In the data rows, 128 means zero.
Every row has a hidden score. In each pair, how much higher is the second row's than the first's? 15 means about the same, 30 much higher and 0 much lower. The score is a weighted sum of the row's numbers plus the product of two more (or one squared), each taken from its middle value.
[185 114 109 113 118 110 112 128 149 158 108]
[137 112 102 110 126 128 123 130 148 178 114]: 15
[176 113 110 108 118 120 132 120 155 145 112]
[120 149 119 108 149 145 114 104 141 130 151]: 12
[169 117 099 114 126 116 104 124 167 163 109]
[099 172 165 130 148 113 139 107 087 097 165]: 22
[108 145 137 106 147 150 122 103 145 120 148]
[116 135 146 099 136 154 138 101 144 113 149]: 14
[117 140 125 121 143 138 103 110 146 141 139]
[159 110 099 106 123 125 115 124 173 165 112]: 17
[101 151 128 134 149 143 098 108 126 135 151]
[108 110 171 164 099 099 154 152 122 099 109]: 17
[116 149 131 131 146 127 099 117 125 143 134]
[149 122 110 099 130 148 137 106 144 137 140]: 13
[135 130 116 103 143 153 122 107 137 139 140]
[108 142 152 103 142 153 131 104 134 117 147]: 13
[099 101 166 148 099 099 193 155 124 097 104]
[159 125 102 110 133 127 104 113 168 160 116]: 11
[108 160 137 117 155 130 127 108 120 110 154]
[150 120 102 101 133 154 126 110 135 151 138]: 14
[129 152 106 121 145 126 108 109 146 127 153]
[141 113 106 175 114 104 110 160 110 135 110]: 20
[179 124 115 111 122 114 114 119 151 151 109]
[108 153 132 113 150 137 120 105 138 118 153]: 11
[115 104 128 154 106 107 169 175 103 103 112]
[114 142 188 110 129 134 161 106 099 104 135]: 22
[105 107 139 156 104 104 181 161 111 097 116]
[107 151 138 116 146 146 106 107 135 131 143]: 11
[094 165 157 126 155 144 116 103 099 113 158]
[114 141 131 114 144 144 107 109 149 136 139]: 13
[132 144 114 104 148 154 114 105 128 140 145]
[143 123 114 099 131 151 134 107 147 135 139]: 13
[097 113 149 159 105 107 181 154 102 094 123]
[159 118 110 103 122 135 130 110 165 139 128]: 12
[122 144 128 100 146 151 127 102 143 125 143]
[167 111 106 113 118 113 122 130 146 167 109]: 22
[151 104 091 151 116 108 103 154 157 147 106]
[110 136 164 141 120 121 142 142 108 090 127]: 13
[101 115 169 154 103 104 183 148 100 096 118]
[158 120 096 120 135 127 097 122 157 161 118]: 12
[163 114 113 104 122 128 135 112 167 138 120]
[103 154 149 115 147 152 110 106 123 124 146]: 13
[123 141 117 112 141 143 104 110 160 140 134]
[114 124 172 151 105 104 171 147 088 096 119]: 21
[162 119 113 105 121 130 129 109 169 138 121]
[127 133 121 106 142 148 116 107 148 138 141]: 16
[100 100 141 140 116 151 151 159 102 121 111]
[170 124 133 111 123 117 134 118 134 135 111]: 16
[178 109 105 114 114 109 110 133 148 169 112]
[129 125 136 136 105 114 179 134 121 087 132]: 5
[154 123 104 107 132 137 113 113 153 156 126]
[127 111 111 178 107 117 104 171 101 134 113]: 14
[114 147 110 122 146 149 096 107 147 141 148]
[149 133 110 102 138 153 117 107 128 147 139]: 16
[149 125 128 105 127 132 134 112 153 128 126]
[155 117 120 102 122 130 145 111 160 128 126]: 15
[115 156 116 127 148 139 101 107 138 126 151]
[094 163 158 125 154 152 110 101 105 113 157]: 15
[100 158 144 112 151 152 105 102 136 124 147]
[147 127 104 099 141 160 135 106 116 145 143]: 21
[118 106 130 153 104 104 183 165 102 101 112]
[142 131 110 101 143 155 130 109 116 142 144]: 14
[093 166 161 114 156 153 121 100 108 109 153]
[153 101 104 142 104 113 136 167 129 124 106]: 14
[149 133 099 107 149 158 112 111 106 152 143]
[098 108 159 157 099 098 179 154 125 097 113]: 13
[128 117 093 127 146 148 096 131 148 143 133]
[157 122 097 115 140 143 106 116 133 155 131]: 16
[170 112 107 114 116 111 113 136 141 170 112]
[138 133 114 103 143 155 124 108 124 140 143]: 6
[098 156 132 129 152 150 099 107 124 127 151]
[188 116 112 113 116 108 116 124 147 157 108]: 21
[105 153 137 110 146 154 105 104 146 128 144]
[142 133 127 104 130 134 122 108 161 133 126]: 16
[106 151 159 110 145 146 120 107 118 122 144]
[112 145 169 144 124 115 131 145 100 093 120]: 13
[140 113 094 109 133 139 114 126 165 160 118]
[173 125 109 113 126 113 109 118 161 156 109]: 16
[147 125 095 109 146 160 111 118 113 154 138]
[144 132 158 143 104 101 160 142 099 096 112]: 13
[107 104 138 149 108 114 169 174 101 104 111]
[109 137 150 098 137 154 153 101 136 107 149]: 12
[134 134 119 123 111 119 175 130 138 085 137]
[105 104 164 169 106 125 141 158 103 100 111]: 13
[098 154 140 121 150 151 104 106 126 125 154]
[133 130 148 139 104 106 168 141 108 091 126]: 17
[167 114 100 122 124 109 097 131 157 177 105]
[113 141 175 161 121 106 122 153 096 097 108]: 10
[147 133 098 107 150 160 110 112 105 151 146]
[125 133 120 106 142 150 115 109 150 138 139]: 11
[125 150 118 106 150 131 123 106 145 124 149]
[125 107 120 164 109 111 142 170 101 115 112]: 17
[151 111 097 106 124 129 121 123 173 164 114]
[137 099 104 136 106 127 128 158 153 135 104]: 14
[130 102 113 141 108 122 146 170 119 123 107]
[099 101 156 149 101 101 185 161 126 098 107]: 17
[105 120 134 175 116 109 141 160 099 103 121]
[172 119 101 117 125 111 101 121 168 166 106]: 14
[117 145 111 122 146 141 093 108 153 144 145]
[108 136 167 171 115 104 114 158 105 101 109]: 15
[108 127 169 154 111 110 157 151 090 094 120]
[103 131 154 175 114 103 122 160 111 102 111]: 13
[139 117 098 100 132 158 144 108 132 147 145]
[102 134 156 171 120 108 123 159 101 100 114]: 14
[105 105 135 158 110 135 144 165 099 115 112]
[124 114 116 178 110 107 126 169 100 118 114]: 15
[114 110 175 161 097 097 166 147 110 102 109]
[120 145 129 114 142 138 103 108 154 140 132]: 9
[149 123 108 107 132 139 113 115 155 151 127]
[108 102 132 153 106 110 176 173 104 103 108]: 18
[107 114 168 162 099 097 163 152 118 099 109]
[114 154 112 134 148 136 102 112 136 124 149]: 16
[125 138 105 119 149 152 103 109 134 139 151]
[165 103 095 156 106 102 119 164 128 134 105]: 15
[096 160 152 115 152 148 118 104 118 114 154]
[113 155 116 127 150 138 103 106 137 126 153]: 15
[187 111 106 113 114 108 108 128 150 168 108]
[153 114 106 111 121 122 122 125 149 175 110]: 12
[098 165 145 129 154 139 115 107 104 111 158]
[106 149 122 120 148 153 096 104 143 136 153]: 12
[100 100 154 151 108 132 165 163 097 106 109]
[104 113 142 180 105 108 125 161 126 104 114]: 11
[099 111 163 159 100 100 173 152 119 096 114]
[164 120 118 105 122 128 127 109 169 134 121]: 13
[104 172 154 132 150 119 127 108 091 101 165]
[115 136 135 102 141 153 128 103 150 122 145]: 9
[160 114 100 107 127 129 118 118 168 157 117]
[124 109 115 181 108 112 120 170 101 120 114]: 16
[119 124 111 174 125 109 108 156 108 137 112]
[105 104 138 159 104 105 168 170 116 099 110]: 10
[122 135 104 129 100 109 201 135 130 088 142]
[113 125 173 174 106 106 118 152 113 100 108]: 8
[133 141 096 127 149 149 093 110 123 144 154]
[128 134 114 115 141 141 102 110 156 147 136]: 14
[103 118 167 168 103 099 148 153 117 098 111]
[128 121 157 145 100 101 183 144 090 097 122]: 20
[149 125 110 099 130 152 132 105 142 135 145]
[108 111 169 160 099 096 170 148 118 100 109]: 20
[109 167 140 124 153 125 122 107 107 110 162]
[116 139 122 111 145 150 107 106 151 135 145]: 11
[123 157 129 104 151 124 134 103 145 111 146]
[157 123 098 105 134 143 113 115 145 159 124]: 16
[152 102 107 142 104 105 168 170 107 110 107]
[138 136 119 108 138 134 106 108 166 144 126]: 10
[156 132 120 109 130 125 114 114 159 142 116]
[142 114 106 113 128 121 111 134 143 184 109]: 24
[113 156 130 110 155 132 120 103 142 117 153]
[152 104 107 152 105 111 134 172 111 120 108]: 15
[141 135 100 110 150 154 114 113 109 144 148]
[105 138 163 101 136 155 157 102 116 102 156]: 14
[149 099 097 130 103 120 127 162 165 132 102]
[143 131 108 105 144 156 123 110 116 144 142]: 20
[111 118 175 165 102 099 146 153 110 098 109]
[144 126 110 105 134 144 115 111 152 147 134]: 13
[105 108 141 174 105 118 131 167 113 105 113]
[105 146 140 110 146 152 115 105 142 123 145]: 14
[114 151 133 110 152 131 126 104 142 114 151]
[105 102 129 147 112 143 147 165 102 123 110]: 18
[145 133 100 121 138 133 096 113 156 156 127]
[147 130 095 106 154 159 116 111 105 151 145]: 19
[158 102 100 146 111 106 114 166 130 142 104]
[133 102 113 139 107 118 155 173 114 118 108]: 16
[100 107 147 167 104 104 141 167 133 099 112]
[131 135 126 124 110 121 172 130 134 084 137]: 18
[102 104 160 163 102 108 156 159 122 098 109]
[102 105 142 155 101 101 183 160 122 098 113]: 17
[097 161 140 127 153 149 095 105 119 131 154]
[138 108 109 162 108 106 144 172 101 113 113]: 19
[177 113 107 114 115 111 109 130 145 172 111]
[141 130 120 099 132 150 131 103 153 128 140]: 4
[102 129 158 145 116 123 165 143 095 089 132]
[162 121 099 124 129 115 095 121 169 163 110]: 16
[107 106 132 165 108 127 139 168 101 114 112]
[147 130 118 104 132 134 115 108 169 140 127]: 12
[116 157 119 129 150 131 108 108 132 121 154]
[140 103 114 142 104 104 180 173 099 104 110]: 19
[115 143 123 118 144 146 101 107 152 138 142]
[108 150 153 110 145 145 120 107 125 121 145]: 17
